In the rows, zero is written as 128.
Rows swapped in pairs by one turn or mirror: which row each one swaps with
The rows were stretched afterwards, more along some directions than others.
Zod: [103 124 143 119 135 119 139 133 113 104 132 154 114 140 142 135 136 159
 128 157 140 144 137 146 129 136  94 120 101 153 108]
duvob: [128 120 154 139 119 114 138 148 141 119  96  89 142 142 117 110 130 147
 111 122 115 123 124 117 155 119 132 128 122 147 151]
Vep: [121 121 109 115 161 110 104 124 131 131 117 135 125 170 166 161 115  98
 123 142 117 118 133 157 130 127 111 137 137 147 138]
vimil: [131 137 127 115 114 150 126 138  95 130 116 136 158 101 135 125 128 106
 127 109 104 121 112 111 101 102  70 116 109 157 136]
Fase: [102 134 102 162 123 132  89 111 129 136  96 147 135 163 124  81 132 151
 144 138 105 141 143 184  95 107 115 118 128 154 113]
kidi: [120 122 114 118 136 111 115 133 125 130 122 147 135 157 154 150 104 101
 123 141 116 141 123 136  97 134 122 140 140 134 132]
Mosi: [117 127 117 153 125 115  98 123 134 126  95 124 146 175 125  81 122 145
 140 146 126 140 142 169 115 108 126 110 138 161 117]
sop: [136 140 113 170 138 128 126 120 122 135 127 159 133 165 134 124 122  94
 163 155 124 126 117 126  99 150 124 104 130 109 112]
zari: [124 146 139  96 125 109 132 159 120  94 102 134 103 128 172 146 144 138
 104 110 115 119 112 137 132 121 101 143 121 142 126]
luvab: [121 132 130 105 139 120 125 149 121  87 117 127  96 132 169 153 137 143
 104 105 130  96 108 138 127 130 107 151 121 132 127]
donik: [122 146 114 144 126 141 101 125 131 107  98 124 134 182 129  86 136 152
 133 151 118 144 141 168 125 102 126 126 133 167 113]
vulem: [113 108 127 133 154 120 120 165 113  97 140 118 122 174 145 159 149 123
 120 134 122 126 111 140 136 125  97 103  99 143 111]
kel: [132 116 112 129 102 120 137 120  93 117 119 134 116 153 156 152 138 116
 104 175 164 137 107 126 113 112  91 118 116 136 109]
tidi: [126 144 163 111 116 174 115 104 112 118 118 115 116 153 124  93 124 111
 136 120 111  62 132 140 113 114  92 126 101 140 120]
kelim: [121 109 112 120 134 119 106 134 122 130 127 142 139 149 151 151 100  94
 128 134 113 134 123 133 100 136 125 137 127 113 132]
Mubi: [141 129 125 125 139 123 129 142 134  85  93 122 104 124 160 149 166 134
 100 102 119 104 114 147 143 127 136 148 132 126 120]
Vilo: [128 124 160 118  99 113 133 120 113 121 103  92 119 122 124  94 121 135
  98 132 118  97 140 115 139 115 130 123 111 128 144]
godef: [132 132 174 115  97 117 130 127 134 117 112 100 120 119 118  95 113 133
 100 143 122 122 130 134 154 122 148 138 113 153 138]
nor: [144 142 101 168 145 129 127 101 119 113 113 157 112 149 146 130 138 104
 153 135 124 131 125 147 114 151 135 120 125 117 106]
kopeg: [140 129 116 106 118 154 136 146 112 132 132 130 174 114 142 134 132 115
 125 109 114 119 112 116 105 105  77 118  97 152 137]
lide: [125 148 105 117 139 137 144 159  98  92 136 135 121 127 155 118 137 123
 177 136 143 141 126 123 130 114 133 110 124 135  94]
Duban: [124 139 128  94 127 124 142 152 123  82 122 123 121 131 186 166 156 142
  98 115 122 111 110 149 138 127 102 143 118 131 126]
gizuz: [128 147 139  98 135 116 126 154 126  85 112 117  93 133 156 161 146 133
 119 109 116 119 119 140 152 108 115 137 110 125 134]
tikor: [116 176 134 118  68 160 113 125 142 136 107 128 121 160 117 105 122 139
 135 164 134 143 126 141 125 116 102 148 119 164 117]
Novil: [113 128 118 151 117 121 106 115 151 127 108 128 154 179 110  87 125 150
 147 131  99 142 140 173 115 112 117 109 128 167 132]
gima: [132 156 158 110 125 164 123 118 132 114 129 137 124 152 121 109 124  85
 101 127 101  69 139 133 118 141  92 136 110 154 138]
bip: [108 116  88 151 130 145 134 136  99 110 100 124 156 138 159 123 126 117
 107 130 141 139 130 148 117 133 100 129 106 164 103]
Vubog: [116 134 160 126  95 130 137 126 116 119 105  80 134 132 137 101 124 141
 104 126 123 111 136 125 142 113 119 130 111 152 151]
febap: [140 123 101 157 124 111 120 128 134 104 122 122 109 176 120 121 157 145
 102  97 115 121 106 161 116 125 107 108 141 188 109]
vozik: [117 116  84 155 111 151 129 118 102 111  95 110 145 132 164 117 140 119
  85 126 137 129 128 150 115 132 102 132 101 159 116]
lifo: [116 144 133 153 129 140 100 125 129 120 100 136 135 157 117  80 112 150
 133 149 123 140 129 161 119 115 115 127 141 182 124]
biz: [116 133 138 123 122 126  75 101 143 145 104 141 125 112 121 121 116 148
 118 140  92 118 127 154 129 108 145 115 106 162 169]
fimu: [108 117  75 144 128 157 146 133  92  98 111 114 151 165 169 129 139 129
 102 142 156 138 121 140 128 121  91 119  93 151  97]
penab: [108 131 129 125  71 162 121 128 151 108 119 128 159 141 127 138 141 122
 115 127 134 103 109 134 108 115  96 103  99 161 129]
golif: [126  97 113 164 136 122 114  99 139 145 108 125 123 136 117 129 116 139
 141 118 109 107  91 162 120 128 113 124 114 114 129]
mepi: [129 153 143 156 120 141 107 110 134 118  93 164 116 123 117 130 124 102
 162 139 110 126 115 138 109 133 123 122 130 100 117]
mozo: [130 141 109 107 143 131 144 162  99  98 148 126 130 134 157 138 122 137
 168 164 141 146 118 125 153 118 123 121 121 113 101]
Tosa: [115 123 158 128 116 125 123 129 116 121 111  94 126 116 118  87 107 153
 103 114 117  98 132 116 133 122 126 133 110 153 153]
metis: [120 124 164 112 100 128 140 126 132 111 104  91 135 119 117 100 125 139
 109 139 125 117 139 118 152 121 130 130  93 150 141]
bor: [126 141 105 112 139 135 149 157  89 105 145 137 136 128 152 123 128 117
 164 141 131 139 133 119 130 129 117 112 110 112  99]
Pid: [122 123 107 168 135 106 116 128 140 113 116 133 117 146 117 104 141 148
 105 101 110 122  95 164 110 124 131 101 146 187 135]
mugi: [134 122 106 140 102 128 144 125 101 124 117 122 117 158 156 150 146 111
 106 158 179 142 122 122 112 114  96 123 113 152 115]
dipu: [ 94 109 151 115 132 121 115 128 115 109 118 151 102 140 137 127 128 157
 132 159 126 124 136 163 134 118 104 114  69 133 127]
tima: [134 114 117 121 137 104 122 125 119 127 126 133 142 147 155 153 119  87
 134 153 120 139 126 132 116 134 136 120 139 119 135]
rir: [138 130 122 150 157 136 118 113 115 107 121 146 116 135 134 148 125 101
 166 141 133 101 131 132 118 135 114 116 135  91 114]
depon: [129 147 150 114 109 174 108 106 117 116 115 135 107 150 126  97 126  89
 127 134 119  64 129 129 121 121 101 120  89 148 119]
Sef: [134 110 125 161 129 132 118 111 136 151  97 131 122 129 104 129 111 141
 141 118 118 113  81 146 119 139 102 124 106 115 127]
tinag: [110 130 110 152 128 132 106 132 140 127 104 135 147 171 123  82 127 157
 142 134 111 155 140 174 119 105 120 127 132 164 124]
lolem: [121 158 130 104 116 126 129 157 124  85  85 126 106 132 161 138 150 147
  99 101 117 125 111 139 125 122 113 142 121 143 124]
dise: [128 135 106 115 132 116 146 153 105 108 156 146 128 148 149 119 131 113
 175 146 129 150 142 123 129 130 118 109 121 129  87]
maduv: [145 149 115 165 144 126 114 113 121 122 103 152 117 139 139 135 131  98
 160 139 136 124 125 128 113 142 131 112 131 108 114]
kedu: [117 128 119 115 150 136  97 161 126 113 128 120 125 160 148 169 141 127
 123 123 117 129 120 155 134 118  89 133 102 152 112]
Nefu: [112 129 116 156 135 116 114 129 111  99 100 127 134 174 122  76 125 141
 127 155 122 149 137 162 119 108 136 100 143 147 110]
fot: [138 148 113 123 131 126 137 148 126  70 107 108 109 136 184 148 165 144
 103 107 120 118 113 137 140 139 117 134 116 145 122]
rufer: [129 112 106 156 136 106 122 135 133 102 116 122 122 153 110 101 145 149
  97 100 122 108 106 166 107 124 125  93 150 174 124]
Vumig: [125 146 139  96 126 131 136 152 123  72 101 123  98 127 167 147 160 130
 114 111 129 112 113 135 142 118 119 137 101 147 120]
Nad: [118 169 125 124  82 163 125 119 146 139 109 122 131 143 109 106 115 142
 151 168 139 151 131 128 136 117 108 153 121 155 115]
vov: [150 144 111 167 144 137 134 116 129 120 125 151 121 151 134 138 135  86
 157 138 132 120 128 121 117 149 135 122 138  97 117]
luza: [119 119 114 121  88 137 128 154 150 102 128 115 169 159 145 158 140 130
 106 129 125 110  92 127 112 122  93  93  98 147 148]
dabe: [121 117 156 117  97 113 141 131 117 112 100  87 136 127 120  92 117 144
 105 134 124 112 138 118 133 122 142 115 110 122 136]
Lakod: [144  92 126 156 118 123 122 105 132 147 122 124 131 135 106 127 118 145
 145 118 104 117  94 145 126 136 106 116  95 123 110]
rog: [125 186 141 124  84 164 113 128 138 128 109 122 116 129 117 110 120 123
 148 150 131 139 134 131 138 114 110 159 143 167 122]
berud: [124 122 171 134  88 163  83 104 149 136 115 126 120 124 103 117 131 131
 102 147 102  97 103 161 126 128 122 135  84 150 119]
lopod: [ 96 114 128 110 130 122 127 136 125 110 128 158 127 148 135 132 128 144
 125 164 135 141 144 146 139 130  82 117  86 156 113]
muzik: [115 150 117 124 115 135  81 118 127 138  88 138 133 122 134 120 129 147
 120 129  87 159 120 153 115 101 126 131 113 166 159]
dopuf: [126 173 126 126  75 161 107 107 135 144 112 134 109 156 115  92 122 137
 152 159 120 144 132 136 129 114 107 147 107 156 107]
sab: [111 139 118 129 118 135  82 110 114 134 100 136 123 114 119 106 115 153
 116 124  89 137 130 137 100  99 144 118 106 147 160]
kuzuz: [141 142 134 158 140 132 130 121 125 118 118 153 128 129 132 142 128  91
 179 146 128 133 138 118 121 146 130 121 129 102 111]
pana: [123 109 159 129  89 116 131 125 143 112 105  72 143 134 134  97 127 148
 121 128 117 109 139 136 141 127 128 122 109 147 139]
Befod: [117 137 114 128  78 155 111 131 151 105 115 120 151 162 124 150 138 138
 102 142 130  97  97 134 112 112 104  96  95 147 141]
nisun: [134 122 167 133  95 142  92 121 139 137 133 113 121 136 106 125 119 129
 111 168 129 109 107 137 135 130 147 114  89 149 123]
nipom: [112 142 106 133 112 136  79 123 122 128 105 135 128 132 120 110 115 151
  96 128  97 148 125 134 102 108 140 123 112 160 160]

Swapped with tidi: Zod
Swapped with Vumig: metis
Swapped with dipu: gima
Swapped with kuzuz: donik
Swapped with pana: fot
Swapped with penab: fimu
Swapped with kopeg: mugi
Swapped with Nad: lide
Swapped with rog: mozo
Swapped with zari: Vilo

